50 stands for zero in the data rows.
Here are some points, each followed by its number:
[65 50 44 29 55 62 56 46 51 39 56 58 55 56 58 54 59 61 35 58 47 65 58 54] 0
[58 62 64 50 46 64 23 39 44 63 59 58 56 53 58 60 24 64 59 61 64 60 59 37] 1
[58 61 62 62 54 28 55 59 53 55 60 59 56 60 57 61 61 53 35 60 33 62 59 58] 2
[59 62 60 62 53 58 58 59 50 22 33 31 45 58 38 48 57 62 62 40 53 63 32 45] 3
[59 51 48 30 54 66 56 52 51 38 57 57 55 56 61 56 59 70 33 56 46 62 58 56] 4
[44 26 29 62 55 50 52 49 54 58 46 53 55 42 57 46 37 41 61 52 58 42 57 55] 5
[45 35 30 39 55 46 56 52 52 51 43 39 51 45 38 36 47 48 43 52 53 60 33 44] 6
[63 51 39 54 47 47 29 36 48 48 57 61 55 51 57 30 35 48 56 57 60 37 59 39] 7
[57 59 60 30 57 60 50 53 30 59 36 47 28 61 56 63 54 68 36 25 42 58 46 40] 8
[68 56 56 40 55 63 53 57 42 41 43 47 23 56 58 57 58 56 36 32 56 59 51 54] 9
[56 61 63 51 54 24 55 60 52 53 46 56 54 59 60 60 58 41 40 54 34 56 59 54] 10
[39 38 32 57 52 51 46 39 39 33 46 32 42 28 32 47 60 54 41 31 50 60 28 27] 11
[50 31 34 36 55 45 57 48 52 44 38 34 51 49 34 41 60 55 40 41 49 54 30 40] 12
[63 54 51 38 55 59 55 58 44 36 40 49 24 58 57 56 59 62 24 31 52 62 57 53] 13
[70 62 65 62 55 59 52 61 54 58 54 58 55 58 59 62 26 53 61 56 62 64 58 52] 14
[44 61 55 46 50 43 54 57 55 54 43 43 52 45 37 59 51 42 61 45 29 48 39 44] 15
[49 58 56 40 53 50 49 51 54 50 54 57 55 46 57 59 33 43 41 54 50 25 58 57] 16
[70 61 64 30 56 63 57 56 29 43 40 46 29 59 55 61 62 61 42 33 44 63 47 45] 17
[25 48 63 62 30 64 57 58 52 58 61 58 54 27 36 59 43 71 61 59 62 62 58 58] 18
[54 45 36 63 54 52 53 36 54 45 58 58 57 58 58 26 53 54 54 51 56 37 58 58] 19
[31 45 52 49 39 32 54 56 54 51 44 55 57 23 41 53 34 41 46 59 36 65 45 54] 20
[24 48 60 62 29 65 51 60 53 59 59 47 54 32 36 45 37 63 61 61 62 51 41 52] 21
[22 62 66 48 56 52 58 60 53 56 60 49 55 54 43 60 56 39 66 58 30 50 46 51] 22
[56 28 38 62 53 48 51 59 51 61 39 60 56 51 59 60 27 39 65 57 62 31 58 54] 23
[46 37 38 44 56 50 56 49 56 56 40 25 56 51 44 40 55 63 61 33 55 51 33 45] 24
[55 51 44 34 55 61 52 49 34 35 42 51 21 55 59 55 55 63 30 29 52 59 54 49] 25
[38 58 61 45 45 38 58 63 46 48 46 39 46 43 32 53 50 37 50 44 27 40 35 46] 26
[50 58 29 52 54 63 59 38 51 29 36 32 42 53 40 49 55 50 40 38 54 60 35 45] 27
[55 60 63 61 54 64 57 56 53 58 32 60 27 53 59 60 57 59 59 24 64 60 57 54] 28
[54 38 37 34 26 41 32 34 51 52 48 55 56 54 59 41 56 47 41 50 43 51 58 55] 29
[49 61 61 64 54 25 57 57 55 60 62 58 57 58 61 62 59 60 59 50 61 62 59 56] 30
[66 32 35 32 21 38 52 43 56 50 48 56 55 60 58 40 49 52 39 53 42 52 59 58] 31
[60 61 54 29 54 60 56 50 29 45 37 43 29 59 53 61 54 60 42 28 44 65 48 45] 32
[67 50 45 32 54 59 57 45 55 34 59 54 54 56 60 58 58 54 38 51 42 31 58 56] 33
[67 50 50 33 54 61 55 50 53 41 62 58 55 44 59 59 47 43 47 56 43 27 58 56] 34
[62 61 61 48 55 30 53 59 50 49 42 59 55 60 58 60 55 36 44 56 35 56 59 54] 35
[53 61 64 62 52 58 53 56 53 55 37 29 56 55 58 44 60 58 56 44 62 62 33 55] 36
[56 45 43 62 52 29 51 41 54 41 55 57 56 57 57 29 55 50 54 56 51 43 59 52] 37
[51 29 32 63 53 50 51 48 51 60 49 53 52 44 59 45 31 49 61 53 56 39 57 57] 38
[32 55 58 62 35 47 44 48 54 58 59 49 56 39 39 53 36 35 62 53 57 26 46 54] 39
[48 59 71 42 54 44 56 57 47 48 50 44 49 50 38 62 59 37 63 51 27 48 41 48] 40
[65 60 61 30 54 62 56 57 54 52 57 57 55 58 58 59 58 57 36 60 48 62 59 55] 41
[21 53 54 62 31 45 41 47 56 58 59 47 57 38 36 50 43 42 64 55 55 32 44 46] 42
[56 31 39 62 56 50 55 25 55 59 40 57 55 48 58 44 47 59 58 56 56 42 58 57] 43
[34 58 60 62 40 44 41 26 51 59 59 51 54 41 43 54 39 32 59 55 56 30 48 52] 44
[75 60 67 46 55 31 55 57 51 46 49 56 54 54 59 61 61 35 44 61 36 58 58 57] 45
[42 49 44 49 48 47 48 47 41 46 36 40 29 32 38 55 46 64 52 23 29 61 38 42] 46
[59 30 37 61 51 47 51 58 51 58 49 50 53 49 59 44 35 44 66 47 58 37 56 54] 47
New points follow, each followed by the numbers of its five nearest points above by angle, nearest first.
[55 58 65 62 52 64 56 54 49 63 59 56 57 58 59 61 27 65 57 56 62 32 58 54] 14 1 16 23 18
[42 61 60 56 44 50 35 32 54 63 40 56 22 45 46 40 34 40 54 32 58 34 51 46] 44 39 42 28 7
[77 34 34 30 51 33 52 43 51 49 50 55 54 54 58 36 57 40 45 51 39 47 59 53] 31 29 37 33 0
[54 47 46 59 45 50 31 45 54 51 57 60 57 58 58 28 37 49 56 57 58 43 58 43] 7 19 37 1 38
[48 60 58 55 49 65 22 61 56 57 53 59 55 57 58 61 61 59 59 54 61 63 58 30] 1 14 28 30 41
[58 50 41 61 45 52 34 47 53 51 61 61 56 56 57 27 32 51 59 56 56 47 59 47] 7 19 37 38 47
[31 61 61 61 42 46 38 26 57 58 57 52 24 41 45 41 42 38 58 58 54 32 50 51] 44 39 42 21 7
[60 47 38 55 44 49 31 42 44 49 57 56 54 49 57 28 30 52 60 54 58 42 59 41] 7 19 38 47 37
[61 60 67 49 44 64 22 41 47 61 58 57 56 57 58 58 54 58 59 55 61 59 59 33] 1 14 7 41 30
[22 39 31 56 52 47 46 37 39 34 41 28 43 52 29 46 53 56 46 34 49 61 27 29] 11 12 27 46 6
[47 63 55 54 42 49 37 27 53 62 55 53 22 47 48 39 43 38 56 31 57 34 50 48] 44 39 7 42 28
[51 27 62 63 56 60 56 58 52 61 57 58 54 56 55 62 27 33 61 57 62 32 59 54] 23 47 38 5 14
[29 37 38 60 56 51 45 42 41 36 46 33 39 30 32 49 67 65 47 38 50 58 31 33] 11 46 12 27 24
[56 28 42 62 57 28 54 37 55 47 61 58 55 53 59 29 62 29 49 59 35 45 59 55] 37 19 43 5 31
[59 61 62 29 54 61 54 60 53 57 58 58 58 57 61 61 58 64 44 61 49 61 59 57] 41 4 0 2 45
[57 42 33 58 48 47 32 39 50 46 59 61 55 55 58 29 31 56 56 57 54 47 58 42] 7 19 37 38 47
[22 45 40 62 55 54 49 44 35 41 47 35 41 30 33 52 59 55 42 36 51 61 33 36] 11 46 27 12 6
[51 56 51 40 57 48 48 59 58 45 54 58 57 41 56 60 43 41 39 57 51 27 57 58] 16 34 33 23 39
[55 61 72 29 54 56 56 58 54 61 56 58 57 60 56 60 59 50 58 56 61 62 59 56] 41 14 30 45 4
[51 34 34 58 54 46 39 27 55 55 43 55 53 52 59 45 49 61 65 54 57 30 60 54] 43 38 19 5 7
[22 39 39 63 52 54 46 40 40 37 47 33 40 28 32 51 55 55 48 44 52 57 32 33] 11 46 27 12 6
[54 61 60 53 44 64 23 36 46 61 59 59 57 58 57 62 60 63 58 54 62 58 59 34] 1 14 7 41 30
[55 46 41 62 52 49 38 37 56 43 57 58 57 51 58 27 27 51 55 53 55 42 58 50] 7 19 37 38 47
[26 46 56 47 39 30 54 61 55 49 42 55 55 29 41 60 40 44 32 58 36 57 58 55] 20 26 10 18 15
[50 54 52 39 56 51 46 49 51 51 55 55 54 42 58 61 37 41 43 54 47 27 57 54] 16 34 33 44 39
[24 46 46 49 40 35 56 57 49 52 49 52 55 24 41 46 38 44 46 52 38 60 46 54] 20 26 42 21 18
[64 47 36 57 44 46 29 36 51 47 58 58 54 58 58 28 31 56 60 57 57 43 58 42] 7 19 37 38 1
[44 52 46 36 53 54 49 48 51 38 59 56 57 44 56 59 38 39 32 53 49 27 59 55] 16 34 33 39 44
[56 47 43 61 48 49 35 40 51 50 54 58 55 66 59 28 35 53 59 59 56 43 58 46] 7 19 37 38 43
[67 61 62 62 56 61 57 54 51 60 58 59 54 56 58 27 59 56 63 56 61 63 58 55] 14 36 19 30 28
[59 61 61 30 55 60 53 59 55 48 57 57 56 60 58 59 58 57 41 55 46 58 58 57] 41 4 0 33 45
[28 47 45 62 53 57 50 45 33 44 33 37 27 34 37 55 48 63 48 21 27 63 36 34] 46 11 27 32 8
[47 60 56 44 53 48 51 56 55 48 52 55 56 38 58 60 45 43 51 55 54 31 58 55] 16 34 39 44 33
[44 60 63 62 55 60 54 63 49 56 59 57 57 58 26 60 61 65 56 55 63 58 59 57] 18 30 21 14 22
